(in the rows, 128 means zero)
Where one turn sends some rows of the set: a few examples, then the rows asked:
Q_433: [111 134 118  81  76 120  84 159 134 125 158 123 132  96 124 146 153 109
 128 155 104 117 132 125 157]
Q_761: [156 121 132 122  92  86 118 107 157 123 116 127 123  91 100 111 140 127
 134 145 133 124 115 151 111]
Q_142: [106 133 116  93 129 139 131 140  96 129 128 127 123 154 150 146 162  97
 113 134 126 105 152 153 137]
Q_800: [139 102 147  98 133  61 112 117 155 112 103 112 104 110 119 110 133 115
 137 138 119 114 100 105 106]
Q_75: [113 152 101  86 110 117 121 156  94 138 131 100 123 140 131 151 170 107
  98 159 127 132 154 148 132]
Q_318: [157 118 132 126 103  93 123 102 154 116 117 133 117  97 100 106 139 127
 135 139 132 118 117 153 114]
Q_575: [157 115 132 121  97  89 122 103 159 120 108 132 125  92 102 115 134 130
 128 141 143 124 118 152 112]
Q_403: [124 146 101  85 127 120 138 147  97 134 111 111 125 137 143 159 151 113
  84 149 144 134 165 150 129]
Q_154: [137 119 155 107 142  53 105 141 137 119 123 105  94 104 130 111 132 113
 133 120 117 129 103 102 109]
Q_787: [138 110 152 100 140  58 105 131 151 117 115 111  95 101 124 111 130 116
 131 123 116 121 100  97 108]
Q_926: [107 137 122 103 133 153 131 141 100 122 150 141 104 123 149 127 147 128
  99 111 116 117 156 142 153]
Q_94: [ 99 141 116  95  83 122  99 166 107 136 161 110 122 112 141 141 152 128
 100 140 107 128 151 137 151]
Q_918: [138 115 154 105 141  50 105 143 140 119 117 105  99 100 131 116 124 116
 124 120 124 130 108 100 107]
Q_365: [112 126 111  80 123 126 130 147 101 133 105 124 138 142 158 168 144 107
  95 133 143 117 163 153 130]
Q_467: [142 114 157 107 148  58 112 138 139 118 117 111  95 105 131 111 125 114
 126 114 122 130 106 104 104]
Q_45: [142 103 149  97 133  58 109 116 154 112 102 110 102 107 120 112 133 115
 138 137 120 115 100 106 107]
Q_272: [118 152 108  92 137 135 138 142  91 130 129 117 112 148 135 140 168 105
  99 144 128 127 156 153 134]
Q_520: [140 105 148  99 132  61 110 119 153 111 103 110 105 108 118 112 135 115
 135 139 121 115  98 106 108]
Q_274: [132 118 118  72 112 120 111 141 141 118 109 149 140  86 148 170 109 126
  93 134 149 125 153 126 149]
Q_753: [137 111 152  99 137  54 104 133 150 118 112 109  99  97 126 115 130 114
 129 126 119 124 103  97 106]
Q_359: [100 132 111  83  96 117 113 157  97 141 129 108 139 145 147 160 164 102
 108 150 119 113 149 149 135]
Q_627: [116 136 112  94  89 115  95 168 103 124 167 119 144 112 145 154 156 118
 100 148 118 126 151 141 152]
Q_447: [116 127 115  88 110 124 117 154 112 132 123 128 130 102 160 162 121 141
  75 125 139 135 169 136 143]
Q_805: [132 126 116  90 124 125 121 151 110 118 137 141 144 108 162 165 128 128
  77 129 147 130 165 143 144]
Q_326: [120 139 122 104 133 147 122 142  97 110 168 145 122 122 148 132 156 114
 106 122 122 112 152 147 154]
Q_460: [121 129 127  91 138 160 123 125 125 106 143 163 108 110 132 126 142 109
 126 117 120 108 137 131 161]
Q_819: [138 107 153 101 144  56 109 129 150 118 110 112  98  99 124 113 127 117
 129 122 119 123 100 100 109]

Q_359 goes to Q_365
Q_75 goes to Q_403
Now find these:
Q_274 goes to Q_460
Q_154 goes to Q_918
Q_575 goes to Q_318
Q_926 goes to Q_94
Q_627 goes to Q_805

